In the rows, 128 means zero.
These are runs of 6 systems, one row a step. Runs of the same system follow the same rule from any start.
run 1, J (11 x 22):
[[155 156 118 118 159 126 116 104 200  73 124 130 174 142 154 139 126 155
   78 127  94 123]
 [145 100 136 165 137 172 122 124  70 144 151  58 121 119 114 118  85  81
  147  93 132 132]
 [ 80 105 155  83 116  63 148 120 133 149 129 172  86 119 110 132 176 125
  169 143 146 115]
 [159 153  92 138 115 133 117 151 165  94 137 147 167 132 167 146 117 176
   83 153 105 195]
 [141 110 108 138 155 172 108 148 113 138 144  72 121 123  87 121 118  85
  124  67 100  63]
 [ 98  84 174 105 116  98 140  73 105 159 126 173  98 122  99 120 105 140
  151 171 163 137]
 [161 198  88 100 112 117 132 180 146 107 111 156 146 107 166 114 160 127
  124 151 108 181]
 [146  91 139 173 162 168 125 120 170 129 120  76 139 132 113 120 117 160
  114  76 103  71]
 [ 85 107 147 146  91 121 126 128  48 161 131 145  98 124  95 147 103 107
  136 171 168 132]
 [132 198 122  72 137  87 136 123 175  90 108 172 141 125 149 127 170 123
  112 156 115 121]
 [175 118 137 187 153 178 126 116 137 111 134  62 159 121 156 115  93 145
  122 104 115 148]]
run 2, H:
[[163 108 169 190 145 156 148  87 129 117 128  71 114 165 149 142 120 140
  147 105 168 109]
 [145 109 107 147 104 118  99 172 102 154 141 129  79 148 181 168 179 134
  138  92 155 120]
 [102 126  87  87 119 131  98 114 175 108 183 137 135 177 126 173 171 132
   85  91 114  94]
 [164 148 117  98 154 159 118  70 111  93 174  93 141 164 128 133 105  64
  146 119 133 128]
 [197 115 160 115 164 132 124 101 148 143 104 125  94 129 179  94 155 137
  184  99 147 111]
 [148 102 103 132  85 171 134 152 170 148 167 122 117 156 151 138 166 185
  140 102 137 171]
 [138 120  61  93 120 169 119 155 118 141 151 128 115 187  78 139 124 105
  128  82 112  93]
 [173 146 125  84 148 133 106  65 132 110 104 173 126 195 134 125  94 131
  116 138 147 116]
 [160 190 140 136 108 159 143 123 137 115  87 112 156 165 185  86 171 140
  168 128 148 151]
 [138 103 128 188 116 171 159 143 150 144 116  85 112 183 115 143 142 171
  130  74 140  94]
 [136 125  89 137  97 127  91 141  76 137 142 150  91 192 134 190 122 123
   94 109 161 117]]
run 3, V, 11 rows:
[[135 155 131  66 133 110 159  98 129 151 152 140  72 103  71 109 105  77
  115 102 135 129]
 [169 143 146 117 127 149 155 109 166 116  92 177 137 131 123 114 138 175
  148 221 149 113]
 [121 101 123 158 124 145 107 125 137 144  71 127 163 174 133  95  93 191
  112  80 108 149]
 [ 79 130 160 142  97 105 169  94  96 158 151 106  88 133  79 134  97 103
  106  92 162 148]
 [109 180 136 139  90 146 158 140 145 107 117 148 139 143 112 155 183 146
  117 200 157  82]
 [119 128 115 151 140 129  68 107 130  91 101 131 184 187 172 147 117 154
   90 113 109 113]
 [109 126 164 142 132 114 140  93  89 136 156  64 109 135 145 121 128  72
  158  65 150 143]
 [120 116 123 120 106 129 168 162 160 118 180 128 107 122 120 178 207 131
  166 165 138 102]
 [164 127  68 129 126 133  59 177 117 117 130 157 146 140 179 155 131 147
   97 129 103 147]
 [154 144 124  81 156 130 107  96 118 142 157  96 109 109 127  87 105  63
  127  56 112 141]
 [161 100 146  84 140 129 175 113 154 131 152 154  94 110 101 122 150 129
  203 183 145 125]]
run 4, X, 11 rows:
[[164 102 127 116 139 153  86 152 147 158 114 166 108  64 114 117 130 161
  101 170 120  76]
 [ 65 155 123 110 109 106  99 135  99 135  99 137 179 111 124  83 108 114
  101 118  94 170]
 [122 125 151 134 142 108 224 122 143 107 118 119 122 152  77 134 123 122
  191 157 135 138]
 [178 117 151 189 124 163 123 169 132 147 108 124 114  66 149 130 134 173
  118 172 144 109]
 [ 58 143 106 133 108 103  80 174  94 138  98 133 159 122 122 128 150 113
   91 101  96  97]
 [103 122 148 138 149  87 185  89 122  91 156 113 126 142  75 167  75  94
  119 140 125 144]
 [206 141 151 147 161 143 124 146 111 114 117 115 111  77 175 128 145 109
  169 183 142 108]
 [ 80  88 125 135 132  95  69 159 143 134 116 136 158 105 167 132 166 157
  115  95  86 110]
 [ 88 116  97 123 109  97 164 143 102 118 192 113 119 141  89 173  99  93
  125 117 118 188]
 [197 116 130  92 165 138 134 129 133 127 142 158  85  89 103 139 125 107
  159 192 135  86]
 [122 120 137 112 137 122  64 133 139 141 100 151 171  68 174  75 127 158
  111 134  89 151]]
run 5, H:
[[110 194 156 118 133 137 137 108 157 114  84 102 179 111 137  59 147 120
  123 112 107 127]
 [125  89 179 196 123 141 192 112 118 144 127  87 106 135  99 134  99 149
  158 137 164 139]
 [135 108  99 145 116  95  96 208  80 150 113 167  91 104 145 168 148 131
  126 141 125 115]
 [ 70 148 112  97 116 113  93 106 171 108 148 150 169 131 117 141 140 140
   48 119  99 112]
 [117 158 157 127 145 130 160  78  89 101 148  78 148 127 105 111  97  56
  158 145 135 145]
 [176  93 178 154 172  94 137 140 139 138  84 136  91  80 163 121 140 146
  170 143 132 101]
 [101 108 107 141  71 140 107 173 148 154 173 132 134  95 150 144 154 180
   89 121 121 179]
 [ 83 122  92  80 129 131 138 134 112 136 161 122 127 141  48 130 114  74
  124  98  98  98]
 [177 124 153  99 177  97 126  75 123  99 107 169 124 122 127 131  72 118
  134 189 132 136]
 [146 167 152 142 111 145 126 158 141 142  91 116 155  73 185  66 164 153
  152 142 123 169]
 [ 85  77 133 170 101 153 174 147 150 166 139 102 121 142  67 132 122 172
  124  89 121 116]]
run 6, S (11 x 22):
[[176 191 115 162 101 161 145 134 132  98 155 118 125 130 135 171 123 125
   74 176 159 143]
 [114 134 145 111 150 127  72 124 126 129  72 153 147 111 136 101 168 123
  129 144 116  37]
 [ 95 106 169 136 140  95 145  54 126 109 119 114 153 170 139 116  85 141
  141 109 136 177]
 [146 178 128 180 105 128 195 190 113 124 121  80 103 123 124 151 158 100
  149 117 144 134]
 [ 85  85 125 152 111 149  64 134 138 143 152 133 141 126 128 166 157 164
   74 124 126  63]
 [ 95 134 125  80 133  98  94  93  63 121 143 133 144 134 127 111  99  60
  149 127 121 159]
 [156 120 115 114 160 104 204 143 189 108 152 102  96 141  99 154 146 118
  158  89 104 122]
 [163  91 141 158 113 154  79 142 126 158 160 120 107  72 182 136 144 159
  116 133 147 141]
 [ 94 115  91  81 105 130 103 157  89 170  87 170 135 154  90  86 116 129
  148 113 107 139]
 [163 158 106 102 134 137 175  88 179  89 174 132 125 163  96 162  94 128
   91 144 131 159]
 [193 153 150 128 153 141 108 145 127 129  98 133 112  73 175 109 168 118
  153 169 139  80]]
run 7, V (11 x 22):
[[179  74 119 178 141 160 103 173 120 165 106 119 101 105 120 133 100 164
  114 109 115  97]
 [ 66 123 136  78 107  96  91 123 106 173 134 162 117  75 106  89 127 111
  106 112 119 134]
 [143 185 130 115 137 112 189 128 145  80 110 145 157 122  99 128 106 112
  134 203 115 164]
 [174 102 148 184 169 157 124 124 143 125  71 108 134 142 120 126  98 168
  115 119 120  67]
 [ 48  79 174 138 107  97  93 105  90 178 127 125 119  99 135 101 130 134
  129 100 139 131]
 [ 82 182 120 136  93 105 188 171 129  98 141 123 154 120 102 153 149 107
  123 172 117 168]
 [174 139 113 168 164 145 106 139 132  89 113 113 141 145 124 179 110 123
   76 143 115  61]
 [101  98 175 123 150 117  58  88  91 152 118 111 132  96 175  87 144 104
  150 101 133 101]
 [ 90 121 128 113 118  91 186 154 151 107 165 111 145 107 120 136 161 113
  185 141 105 183]
 [191 121  84 171 143 144 134 199 129 112 139 123 111 115 116 188 109 135
   98 146 109 116]
 [129 121 134  94 146 135  40 118 105 167 118 140 114  75 137  89 125 105
   97  96 117  82]]
run 8, S (11 x 22):
[[ 96 154 145 102 130  78 153 100 188  99 182 129 124  88 124 157 154 114
   82 125 119 134]
 [136  90 144 133 147 154 113 151 112 127 148  97 158  67 150 101 156 112
  208 168 107 127]
 [125  65 113 155 145 109 136 155 112 159 113 136 101 125  74 138  59 150
  109  95 105 139]
 [117 186 122  94  81 111 152 137 142 140 168 147 101  76 116 133 135 115
   73 143 143 178]
 [134 107 117  89 146 166 120 142 162 110 139 140 172 103 112 108 163 136
  175 200  93  90]
 [173  92 148 151 183 109 116 100 111 123  99 129 121 102 120 121  39 136
  116 138 114 146]
 [117 185 155 133  94  96 189 156 145 158  88 137  94  88 114  96 146 140
  110 114 138 156]
 [ 93 113 131 150  91 183 129 133 155 114 151 129 189 127 114 137 154 175
  127 202 124 123]
 [140 133 128 144 170 117  95 129  65 107  91 128 151 115 103 131  64  81
  111 164 108  99]
 [ 95 152 172 121 144  62 175  99 175 125 118 127 103  99 106 123 137 127
  100  89 126 114]
 [101 106 159 164  99 145 144 145 122 126 160  93 158  86 160 127 168 140
  175 180 137 163]]
run 9, X, 11 rows:
[[200 140 158 158 143 144 190 122 169 130  83 133 109 121 121 107 104 177
  143 156 143 142]
 [103 160 140 166  87 170 106 171 127 160  93 102 145  98 149  93 185 150
  111 105 131  96]
 [ 44 117 128 154 104 111 136 110 101 119 124 128 153 194  74 167 107 129
   92 122 132 109]
 [199 173 142 158 159 120 164 118 103  98 112 114  96 132 121 157  81  92
  113 152 153 121]
 [136 137 165 138 161 122  83 117 149 118 110 104 142  89 186 111 186 118
  130 110 120  62]
 [ 62  86 121 151 111 104 102 123 107 108 165 104 164 170 159 166 132 133
  127  97 117 170]
 [181 119  89 109 139 109 160 151 122 120 171 140  63 157 104 192 120  98
  140 120 139 127]
 [167 124 133  81 155 145  64  99 160 142 159 150 116  57 146 107 128 123
   90 131 118 103]
 [ 83 125 114  76 108 125  96 110 110 127 129 138 182 156 148  83 139 118
  169 118 103 183]
 [158  95 121 119 124 120 206 135 169 137 134 148  92 167  93 138 120 167
  175 126 132 170]
 [166 150 125 135  90 190 117 164 141 176 129 136 104  70 123 101 144 158
   93 144 143 123]]
run 10, D (11 x 22):
[[ 41 105 153 131  70 114 152 115 130 155 138 151 126 156 104 139 168 166
  136 142 162 132]
 [129 189  76 139 109 129 152 163 128  86 122 136 153 188 104 177 112 118
   76 136 115 135]
 [165 126 152 156 176 151  95  86 134 125 122  85 118 122 133 128 109 111
   92  82 130  54]
 [ 91 117 175 110 104 101 117  65 116 138 147 126 116 141 177 120 171 122
  167 111 172 151]
 [110 146  79 129 104 100 163 203 158 101 156 123 148 135 138 167 173 132
  132 116  90 171]
 [177  93  87 110 158 156  92 129 157 130 178 133 103 107  94 163  95 127
   75 112 104  85]
 [131 146 146  68 117 143  88  86  98 166 111 155  97 131 136  78 159  95
  161 122 163  95]
 [146 148 124 110 141  89 172 151 165 101  84 148 151 153 157 103 150 153
  179 130 102 177]
 [185  86 106 169 129 169 137 169 145 149 155 107 111  95 121 139  86 169
  110 117 113 168]
 [ 84  94 140 116  87 161 107 124 108 183 126 154 103 130  79 110 148 147
  132 141 157  73]
 [121 193 116 109 116 102 159 118 123 102  64 171 145 203 117 122 115 134
  123 149 134 140]]
run 11, D:
[[ 95  74 137 147 166 113 113 109 131  80 120 119 195 158 133 143 110 141
  157 151  91 124]
 [121 126 129 157 119  87 130 148  68 145 159 106  82  84 123 163  88  81
   97 105 141 164]
 [ 85 148 160 108 129 125 133 112 170 114 145 130 148  71 101 124 174 120
  110 177 120  72]
 [141 133  97 100 143 131  79 107  83  84 143 139 175 156 151 139  93  91
  137 164 110 165]
 [132 112 149 144 168  85 132 166 109 145 116  91  95  57 126 108 128  83
  151  81 100 105]
 [123 109 162  94 125 114 142  90 164 126 175 165 126  75 123 133 127 148
  125 201 139 165]
 [120 148  83 125 106 163  98 194  74 129 115 127 175 116 121 110 132  99
  147 164  99 142]
 [137  84 144 117 191  81 130 111 131 131  96 145 113 106  82 120  69 123
  128 116  95  96]
 [144 172 175 136 101 138 147 102  95 144 133 124 113  78 143  99 114 110
  130 182 176 178]
 [ 79 106 131 162 131 141 127 170 132 106  98 118 202 123 125 118 155 154
  162 174  88 114]
 [121  97 118 145 144  95 116 116  81 131 142 134 110 131  95 166  39 111
   81 122 121 163]]
run 12, J (11 x 22):
[[141 132 104 132  98 121 162 149 159 107 148 158 148 139 138 154 118 177
  124 180 125 213]
 [172 128  81 127 160 154  92 179 137 124 142 103 118 110 119 146 140  98
  107  88  86  67]
 [ 88  74 178 124 131 130 113  60 109 166 129 141 123 117  89 100  76 144
  119 136 142 122]
 [142 193 101  91 101 118 166 172 115 123 107 161 133 117 122 106 149 104
  162 177 126 180]
 [181 110 144 159 171 142 135 136 198 116 101 112 128 116 146 129 141 178
  116 104 105  81]
 [ 85 105 144 184  97 145  96 143  49 165 127 109 125 105 112 132  97 120
  106 139 151 130]
 [ 89 182 134  78 126  88 159 112 151 102 112 166 136 143  98 132 166 104
  129 160 130  95]
 [203 141 144 165 156 151 135 107 148  89 133  96 149 118 175 136  95 144
  119 152 131 166]
 [ 91 103 140 143 129 112 110 161  81 160 137  83 104  91 129 121 161  82
  158  74 121  92]
 [ 67 102 148 121 103  87 158  98 162 116 146 169 143 153 102 161 127 172
  110 160 135 157]
 [196 172  70 117 138 155 117 169 120  94 163 117 136 122 139 159 118  87
  106 141 105 151]]

Which system made each of these runs?
run 13 (2 x 22):
[[156 130 119  70 154  91  66 112 101 133 103 193 118 102 143 108  89 111
  111 149 112 139]
 [112 175 157 100 107 133 170 110 183 122 108 132 168 109 138  63 157 154
  145 142 122 177]]
 : H
run 14:
[[125  91 109 108 131 164 157 165 120 150 172 108 124  78  59 111 124  97
  177 149 102 126]
 [115  90 154 120 124 107 107 139  92 163  85 186 120  82 112 102 104 155
  145 200 132 125]]
 : X
run 15, 2 rows:
[[105 113 193 197 121 117 146  85 124 134 117 121 112 118 116 154  99 162
   87 154 172 109]
 [145 203 111 159 124 129 110 165  90  92  97 112 149 140 164 153 157  89
  110 147 133 104]]
 : X
run 16, 2 rows:
[[111 122 116  90 159 155 132 120 156 121 133 129 140 124  60 118 146 106
  136 136 100  41]
 [157  98 145 134 151 126  99  78  96 111 124 135 149 135 154 125  56 135
  129 157 133 187]]
 : H
run 17:
[[179 136 105 154 136 124 143 145 105  93  84 146 132 201 151 167 117 141
  159 163 141 133]
 [161 133 131 146 153 118 122 147 183 143 129 103  90  95 137 129 139 142
   74  48 108  94]]
 : X
run 18:
[[ 82 109 115 135 150  83 101 157 127 128 146 124 131  74  94 155 105 108
   63 101  77 106]
 [111 129 147 113 147  98 145 111  76 104 165 111 133  89 109 138 107  54
  169 179 128 153]]
 : X
run 19, 2 rows:
[[145 108 137 156 150  82  83 148  76 112  93 153 143  89 176 137  90 129
  132 179 116 158]
 [ 73 120 153 135 121 115 132 138 122 161 136 109 143  47  92  85 105 121
  103 117 100 156]]
 : D
run 20, 2 rows:
[[108 150 156 168 116  85 135 139 106 144  45 130 117 166 170 110 148 151
  136  77 147 129]
 [118 132 143 165 111 133 185 106 195 117 164  93 132 143 117 147 120 174
   86  97 129 173]]
 : D
run 21:
[[105 121  94 119  73 143 106 188 138 170 142 143 136 107 144 106 154 171
  113  99 108 186]
 [124 105  87 119 129 180 135 144 158 127 118 143 152 183  57 136 115 160
  113 125 105  76]]
 : J
run 22:
[[148 127 131 107 106 146 169 134 121 192 118 145  59 121  69  95 108 128
  137 104 158 128]
 [150 163 139 135 114 159 160 120 158 115  66 163 150 166 123 108 154 181
  148 194 149 101]]
 : D
run 23, 2 rows:
[[134 121 104 122 104  86 172 154 168 130 157 159  69 160 113 197 146 160
  100 109 140 142]
 [170 157  99 102 126 194  96 120 137 132 184 116 129  82 106 124 111 101
   79 148 126 109]]
 : X
run 24, 2 rows:
[[135  61 108  69 160 123 137 125 139 129 169 150 111 132  83 141 134 109
  194 148 104 102]
 [171 103 104 105 138  92 106 150 135 148 123 177 103  90 143 120  80 156
  102 125 105 196]]
 : J
run 25:
[[149 115 130 104 130 136 106 129 111 168 158  95  82 110 160  97 160  96
  162  50 137 132]
 [128  66  91 101  96 140 130 146 135 165 160 157  92 184 110 146 144 166
  162  97 139 147]]
 : S
run 26:
[[127 107 179 159 129 120 124  67 148 136 154 122  80 135 135 171 140 146
   93 116 177  79]
 [ 76 139 130 135  69 167  97 138 107 139 134 122 179 143 168 109 185 147
  149 155 142 153]]
 : V
run 27 (2 x 22):
[[163 139 125 141 132 136 164 145 141  86 156 116 163  92 144 139 115 134
  147 196 113 201]
 [146  79 106 126 147 141 117 203 127 155 103 129 118 100 111 112 161 132
  183 117  88  83]]
 : X
run 28 (2 x 22):
[[101 188 131 100 103  75 170 137 114 117 132 120 110 140 140 129 175  77
  154 101 140 158]
 [189 131 115 139 146 155 144 123 190  82 177 117 126 134 141 186 144 149
  107 157 129 114]]
 : V
run 29, 2 rows:
[[133 112 157 186 105 181 179 137 133 161 110 109 121 117  76 109  95 177
  125 150 149 137]
 [ 99 109 107 146 102 105 104 189  58 160  78 175 112 137 109 140 116 135
  134 150 130 120]]
 : H
run 30, 2 rows:
[[165  83 140 111 160 139 131  93 123 114 201 103  97 111 130 161 132  87
  178 141 145 111]
 [180  84 107  83 155 127  75 140 154 144 153 144 116  92 178 108 151 135
  160 108  97 138]]
 : H
run 31 (2 x 22):
[[ 89 133 124 147 108 109  69 176  73 158 107 109 136  92 166 108 153 104
  116  86 112 129]
 [ 98 104 141  88 152  89 175  86 186 110 166 136 128 121  76 131 108 122
  126 118 101 137]]
 : D
run 32 (2 x 22):
[[124 205 148 137  77 137 144 149 136 142  90 138 142  97 167  86 168 153
  114 150 151 167]
 [103 111 124 150 122 195 126 117 134 115 100 123 192 180  85 117 121 161
  139 170 122  84]]
 : S
